Named turns come first, each shown by rows before and after it. Which turns, in which order, take the first row of each pair that follows to the second? Write the first one first, as in the answered first pair.
turn K:
[  0  -3 -17  10   2  -3 -12   0  -2  10  -7  11   0 -13  -2   4  -3 -28
  -4  13  17  24] -> [ -4  -7 -23  11  16 -11 -12   0  12  14  -6   5  -1 -17   3 -10  -1 -25
  -8  13  -2  10]
[ -7  -1  -3   0  15  -2  -3  -7   7   8  11  -8   7   6 -13  -4  -3  -6
  10  -6   0  -3] -> [ -7  -2   0  -1  12  -2  -2  -5   6   7  11  -9   8   7 -15  -1  -2  -3
   9  -9  -2  -8]
[  4  -9   6  -7  11  20  30   7 -28  13  -3  -1 -13  -5  31  -4 -12  14
 -14  21  18   2] -> [  2 -11   2  -7  16  18  29   8 -24  15  -3  -3 -15  -7  32 -10 -12  12
 -16  23  14   0]
turn X:
[  6  -3  -7   1  31 -16  -5  -3  25  -7   4 -13 -20  -3  -5  -3   8  17
   1  10 -20 -20] -> [  5  -2 -16   2  28 -13  -7   4  26  -3  -5 -11 -27  -4  11 -11   7   1
  -2  21 -13   1]
[ -4  -3 -17   9  31  -2  -5 -13  10  11  16   3   0 -20  -1 -20 -11  -6
  -8  28   7  15] -> [ -3  -2 -11   8  -4   7  13  23  -1  11 -10   5 -16  -8  25 -16   3 -19
 -12  19  10  27]
[  7   0  12  -6  11 -15  -4  -9  17   3  11 -12  11 -11  -1  -7  -2  10
  -8   0 -25 -25] -> [  6   2  -2  -4  17 -13 -11  -8  19   8   7 -11   3 -16  13 -19  -6  -7
  -9  18 -18   0]
[  7   0   6  -2 -23  14   5  14 -20  -7 -10   7  -4  10   1  16  -2 -12
  -2 -10  32  19] -> [  8  -3  16  -3 -17   9   6   2 -19 -11   3   6   8  11 -20  25  -2   8
   2 -22  24  -7]
turn L:
[ -6 -10   0   3 -14   4   2   5  13   8  -1  -3 -10 -16  23  -1  10   6
 -12   3   4  -5] -> [-10  -4 -14   4  -9   2  -4   1  14   8  -8   6  -4 -11  22 -14  10  -8
  -8   3  -1   6]
[ -9  -7   2  32  19  -9  16 -15  15  -3  13   0  16  -3 -25  16  11  32
 -10 -10 -12 -29] -> [  1 -14   7  35   7   7  19  -5   8   6  16 -12  -9 -19   2  30   4  25
 -22  23  25   4]
[-30   5  -9  -3   7 -15 -14 -22  16   6   7  -1  16   5 -11 -20  -3  -1
   4  -2 -24   4] -> [-21  -6  18  -5  -4  -8   1 -16  15   6  21 -17   7  -2 -11   6  -1  26
  -4  -3 -16 -21]
Now pairs of rows:
(two turns a pair)
[  5 -13  21   5   5   4  16  14  -2   2  -1 -21  -8 -16  29 -10  18  17
 -29  -3 -12 -28] -> [  5 -10  23   5 -10   9  19  24 -10   0 -11 -15 -10  -8  34  -6  22  10
 -27  -7  -7 -18] -> L then X
[ -3  10   9   5 -16  14   1   4 -25   3 -11  12  -2  12  -3  16  -7 -16
  -2  -4  21  21] -> [-11   6 -15   6  17   1  -8   0   1  13 -11   3  -9  -1  12 -19 -10 -27
 -10  12  -2  21] -> K then K
[-23   7  -5  -4   5  -8 -27  -5  -7 -17 -14  15  -6  10  -1 -23  -6 -10
  20  -6  -1  31] -> [-22   2   0  -5  22 -16 -29 -20   2 -17   4   7   2   2 -17 -22 -11  10
  19  -8 -11   6] -> L then X
[ -6 -10   4   4 -14   4  31  32  19   2  -7 -28 -21 -11  33  -5  12   7
 -13  -3 -24 -18] -> [ -9  -7  -4   5 -15   5  28  35  18   3 -15 -23 -21  -7  37 -13  12  -2
 -12  -2 -25  -8] -> L then K
[  2  -8  -6  -5  21  -9 -24 -10  11   0  13   0  11   3  -7  -7  -2  14
   5  17 -16   2] -> [  5 -12  -7  -4  14  -3 -21   1  12   5   9  -5  -3  -2  12  -5  -3   7
  -2  31  -4  18] -> L then X
[ 33   6  11   7  -2  16 -16   1 -17   4  26   8  21 -13 -18  42  -5   5
 -20 -25  31   2] -> [ 31   8  -5   9   4  17 -23   4 -14  12  20   9  11 -18  -1  28 -10 -16
 -24  -5  40  31] -> X then X
[-23  10  -5   1  10 -16  20   0   5  -2   8  -1  16   7 -11  -5   9 -10
  -1 -25 -18   5] -> [-19  12   4   2  -4  -9  21   1  -7  -5   8   4  19  12 -17   8   8  -9
   3 -28  -3  10] -> K then K
[-24   3 -27  -3  12 -26 -15 -15   4  10 -26   1 -15   6   5 -26   5 -15
   1   8 -39  13] -> [-25  -1 -20  -4   9 -29  -7 -11   7   7 -24  -3 -13   7   1 -22  11  -1
  -1  -4 -51  -8] -> K then X
[ 13   9  30  19  -9 -19  16 -21  -7  -4  49 -16   5 -26 -27  27  16   7
  14  -3  31  -5] -> [  0  26 -11  21   9 -29  -5 -31  -4  -3  29  11  20 -13 -30 -16  13 -35
  28  -3  14  30] -> L then L
[ 17 -26  15  10  18 -16 -11  -9  24  13  19 -25 -26  -4  -8  -8 -12   7
  -1  18  18 -23] -> [ 12 -24   4  10  26 -22 -13  -7  30  16  12 -22 -24  -1  -5 -23 -10  -1
  -1  15   4 -24] -> L then K
[ -7  -7 -22  -4  16 -10  -3  -2   9  20  18 -18 -22  -9  18  -5 -20  -1
  -6  21  24  15] -> [-16  -2 -25  -6  24 -26  -1  -6  16  11  12  -8   2   7  -7 -18  -8   9
   5 -16 -20 -24] -> L then K
[ -1   1  -6   1  -4 -19  17   4   9   2  10   3  -1  28  26   5   3 -17
  -8  42  13  40] -> [-11   1 -12  -2  17 -37  19  -3  27  -1  10   4  16  33  12 -16  11  -5
  -4  18 -32   0] -> K then L
[ 17 -13   5   6 -25  25  -1  14  -5   8   6  -8 -35 -16  45  26 -15 -14
 -15  51  57  56] -> [ -8   2  -1  -2   8 -20  -2 -15  11 -18   1  23  40  27 -39  -6  10  22
  19 -52 -57 -56] -> L then L
[ 10  -7 -12   2  36   0 -36 -48   8   2  34  -5   0 -29 -27   3 -28   5
  -1  46  35  15] -> [  3 -12 -14   0  51 -11 -32 -47  24   2  36 -12   3 -32 -28 -10 -23  16
  -4  36   5 -14] -> K then L
[ -8  -1  -8   4  25  -9 -15  -9   9   6   3  -4   9   2  -8 -24  -2   9
   2  -6 -27 -17] -> [  5 -10  25   4  -2   7  -2   0  -5   4  12 -16  -3  -4  -6  15  -2  32
  -4  -2   5 -23] -> L then K
[  2  -2 -13   4  -8   4   7  11   7   3 -17  -5  -1  -3  14  -3  13  -5
  -8 -10  -8  -9] -> [  4  -3  -5   3  -3   1   5  -1   6   0  -6  -6   8  -3  -4   5  11  10
  -5 -15  -9 -25] -> K then X
[ 16  14  -3  -7   7  17 -13 -16  -9   5  -1   6  15  11   7  -9 -13 -25
  23   9  19  30] -> [ 10   8   5 -10  26   1  -5 -19   9   3   7  -3  25  12  -8 -16  -4   2
  21 -15 -22 -26] -> K then L
[  6  -4   0  -4 -28   0  11  27   0  -5  -6 -16  -9   3   8  -6  10   6
  -7  -8  -3 -21] -> [  6  -3 -11  -3 -24   1   5  28   1   0 -10 -15 -16  -1  19 -15   7  -8
  -9   5   5   0] -> L then K
[ -9   7 -18   4  20   1 -26 -26  -3  -4  -8  20  14  -1 -19 -10 -17 -23
  22   8  11  37] -> [-15   6 -25   3   7  -1 -14   5   4   2 -31  15  -3   3  15 -25  -5 -36
  14   3  -7  39] -> X then K
[-11  -3 -14   3   4   5 -11   3  -2  -1  -2  19   4  -6 -13  -9  -6 -21
   0  -2   0  15] -> [-11  -3   1   2 -12   7   0  13  -9  -5  -5  20   6   2 -17   4   3  -9
   1 -21  -5  -4] -> X then X
[  2   0 -32  -7  61 -29 -21 -27  12  -6  22   3  23  -9 -15 -29  -3 -14
   3  17 -22 -15] -> [ 18 -12  24 -10  23 -11   5 -17  -7 -16  40 -14  17  -9 -28  31   4  34
  -2  -1   5 -52] -> L then K
[  1   2  -8  -2   9   0 -17 -15  -8   3  16  11   0  -5 -15  -6 -20 -12
   1   8   0  24] -> [ -3   1 -15  -2   2  -1  -8   7  -3   7   0   8 -12  -2  10 -18 -12 -23
  -6   7 -12  27] -> X then K
